First come named moves, each a turn or a mirror, each shown by rows before and after it. For each pair of rows after them, which moves, in which order, take the first row to the second? The first pair is done for you.
tivuf (before |-> after):
7; 4; -7; -8; -13; -4; 3; -5; -3; -1; -9; 6; 1; 6; 1; 4; -12 |-> -1; -2; -5; -2; -16; 7; -6; 0; 0; 8; -6; 6; 5; 3; 6; -3; -12
2; -10; -8; 14; 8; -23; 10; 13; -2; 13; 3; -1; -14; 3; -10; 1; 2 |-> -3; -14; -7; 18; 7; -16; 4; 15; 1; 19; 5; -1; -12; 2; -7; -5; 1
-6; -6; -9; 13; -7; -16; 4; 12; -4; 13; -8; -5; -17; -3; 1; 3; 8 |-> -6; -7; -9; 13; -7; -16; 4; 12; -5; 13; -7; -6; -17; -3; 2; 3; 8
10; 8; -6; 11; 3; 6; 13; -6; 0; 5; -7; -5; 15; 13; 26; -12; -9 |-> 13; 10; -7; 8; 3; 2; 16; -7; -1; 2; -8; -5; 13; 14; 23; -9; -9
tof (before |-> after):
3; 21; 12; -9; -9; 10; -9; -15; 1; 2; -3; -1; 5; 12; -6; -9; -4 |-> 12; 18; 9; 0; -2; 8; 3; -16; 6; -20; 6; 3; 2; -1; -10; -3; 4
-15; -7; 1; -17; -11; 22; -17; 4; 0; 5; 15; 0; 1; -1; 4; -16; -4 |-> -5; -10; -2; -7; -4; 20; -5; 4; 6; -19; 26; 4; -3; -14; -1; -9; 5
-4; -8; -3; 12; 3; 2; 3; 12; 4; -2; -2; 1; -7; -2; 0; -1; 7 |-> -7; -6; -3; 7; 0; 3; -2; 12; 1; 9; -7; -1; -7; 4; 1; -3; 4
11; -5; -9; 6; -5; -4; -3; -20; -8; -17; -6; 7; 8; -4; 7; -11; 0 |-> 10; -8; -13; 8; -3; -15; 0; -15; -12; -14; -7; 8; -1; -2; 5; -7; 2
Lide (before |-> after):
9; 19; 4; -18; 7; 8; 8; -16; 5; -21; 3; 2; 6; 5; 3; -3; -5 |-> 6; 20; 5; -22; 5; 9; 3; -17; 2; -12; -1; 0; 7; 11; 5; -6; -10
1; 4; 2; -7; -3; 16; -2; -16; 3; -7; -5; -2; 17; 6; 4; -19; -3 |-> 6; 1; 0; -2; 1; 15; 4; -15; 6; -20; 0; -1; 15; -1; 1; -15; 2
-2; -3; 15; -17; -11; -7; 10; -2; -3; 9; 2; -6; -7; 16; -3; 3; -6 |-> 5; -7; 11; -7; -4; -9; 21; -1; 2; -10; 11; -2; -9; 4; -6; 9; 2
-18; -12; -22; 13; 18; -14; 15; 5; -3; -3; 16; 5; -12; -14; -13; 14; 7 |-> -31; -5; -17; -5; 7; -9; -4; 4; -11; 34; 0; -1; -5; 8; -5; 3; -8
Zuliv (before |-> after):
1; 4; 2; -6; -2; -19; -5; 0; -7; 9; -12; -2; -7; 13; -2; 3; -3 |-> 0; -12; 0; 17; 4; -9; -2; 9; 5; -5; 6; 2; -8; -8; 0; 2; 9
-3; 14; -5; -23; -1; -7; 11; 2; -16; 1; -5; 6; -13; 12; -13; -1; 8 |-> -9; -6; -4; 5; 3; 13; 8; 14; -1; -9; 16; 11; -10; -12; -7; -8; 20
-9; 1; 6; -5; 5; -10; 2; -5; -5; 6; -2; 1; -2; 7; 2; -2; -5 |-> -8; -6; 4; 7; 9; -8; 7; -1; 0; -3; 6; 3; -5; -3; 2; -1; 1

Between the rows of a pair lie two moves.
-8; -12; -2; 0; -7; 8; -3; 1; 4; 3; 7; -2; 3; -12; -1; -11; 0 |-> -8; -15; -5; 4; -4; -6; 2; 6; 0; 5; 6; -1; -8; -11; -3; -5; 4 => tof, tof
-15; -6; -10; -8; -3; 5; -9; -2; 0; 34; -11; 5; -5; 17; 8; -9; -3 |-> 12; 13; -10; -21; 3; 5; 15; -26; 6; -15; -7; 8; 5; 8; -5; 3; 1 => tof, tivuf
15; 6; 3; -6; -1; 12; 7; -12; 2; -19; 1; -4; 10; -6; 3; 1; 0 |-> 7; 2; -4; -7; -1; -18; 6; 2; -13; 6; -12; -5; -12; 10; 3; 7; -1 => tof, tof
-16; -1; -2; -2; -8; -3; -18; 7; -5; 31; -6; -4; -3; 12; 6; -13; -5 |-> 0; 0; 2; 9; -1; 24; -6; -6; 15; -14; 16; 2; 15; -16; 2; -13; 4 => tof, Lide
1; 0; 7; -3; -2; 17; -8; 1; -1; -1; 8; -4; 2; -4; -2; -9; 6 |-> 8; 8; 3; -11; 1; 0; 4; -3; -8; -9; 2; -5; -6; 2; -10; 1; 7 => Zuliv, Lide
-5; -7; -5; 4; 3; 1; -1; 7; -6; 13; -15; -10; -11; 15; -8; -4; -6 |-> -8; -13; -4; 12; 3; 10; -5; 10; 0; 13; -8; -10; -8; 9; -4; -7; -4 => Zuliv, Zuliv
0; 4; 1; -16; 1; 16; -9; -10; 2; 11; -9; 2; 12; 11; 9; -10; -10 |-> -7; -16; -3; 9; 6; 18; -11; 6; 9; 10; 5; 5; 3; -6; 13; -11; 2 => Zuliv, tivuf
6; -15; 7; -1; -14; 19; -12; 5; 5; -1; -1; -15; 16; 0; -2; -4; -5 |-> 9; -22; -3; 11; -5; -9; 0; 17; -2; -6; -1; -12; -6; -2; -8; 9; 6 => tof, tof
4; 23; 12; -22; -5; 6; -10; -11; 5; -1; -6; -2; 4; 9; -2; -2; -8 |-> 0; 6; 13; -1; -1; 24; -14; -2; 17; -9; 11; 2; 6; -10; 2; -8; 2 => Lide, tivuf
-6; -6; -3; 1; 0; -1; -6; 4; -3; 1; 3; 5; -4; 3; 1; -3; 3 |-> 0; -1; -3; -6; 1; -5; -1; -2; -4; -7; 0; 4; -4; 5; -2; 0; 4 => tof, tivuf
2; -2; -2; 2; 3; -9; 1; 5; -2; 2; -5; 0; -8; -2; -2; 1; 0 |-> 2; 1; 3; -3; -1; 8; -5; -4; 3; 1; -4; -1; 5; -3; 0; -6; -5 => tof, tof
22; -6; -8; 8; 14; -18; -8; 15; 3; -14; 8; -3; -19; -10; 14; 13; 0 |-> 20; -6; -9; 7; 12; -22; -11; 17; 0; -7; 4; -4; -23; -5; 15; 12; -1 => tof, Lide
-16; -3; -1; -1; 3; -6; 2; 10; -1; 12; -1; -3; 1; 7; -1; 5; -3 |-> -9; -3; 1; 4; 6; 6; 8; 4; 9; -10; 9; 0; 10; -5; -2; 4; 1 => tof, Lide
-2; 6; -9; -8; 8; -22; 6; -6; -7; -6; -12; -1; -17; 8; -11; 12; -9 |-> -10; 1; -9; -4; 5; -21; 0; 1; -7; 9; -13; -2; -20; 10; -7; 7; -9 => tivuf, Zuliv
-13; -12; 1; 7; -7; 6; -11; 11; 6; 15; 5; -3; 3; 1; 9; -9; -1 |-> -6; -16; -4; 16; 0; -7; 3; 14; 6; -2; 11; 0; -8; -6; 3; 1; 8 => Zuliv, Zuliv
6; 12; 7; -26; -16; 3; 3; -9; -17; 31; -18; -1; 6; 14; -9; -2; -5 |-> 17; -6; -4; 6; 3; -16; 29; 5; -11; -7; 3; 7; -16; -14; -17; 16; 21 => tivuf, Zuliv
-5; -13; 0; 18; 0; 4; 12; 12; -4; 15; -3; 4; 1; -10; 8; -11; 9 |-> -3; -13; 1; 18; 1; 7; 12; 10; -2; 11; -1; 4; 2; -12; 7; -11; 9 => tof, Lide
-11; 5; -11; -2; 13; -13; -11; 5; 1; 3; -11; -17; -7; -2; 5; -9; 3 |-> -6; 7; -6; -1; 12; 4; -10; -4; 10; -12; -3; -17; 6; -11; 5; -13; 3 => tof, tof
-14; -3; -4; 1; -7; -2; -15; 9; -5; 33; -8; -2; -2; 12; 2; -4; -4 |-> 2; -3; 1; 12; 0; 25; -3; -3; 15; -12; 13; 3; 16; -16; -1; -4; 5 => tof, Lide
-2; 2; 16; -5; -25; 15; 2; -2; 5; -6; 14; 2; 14; 0; 8; 0; -3 |-> 7; 6; 8; -6; -18; -12; 19; -2; -3; -18; 10; 3; -2; 3; -1; 15; 3 => tivuf, tof
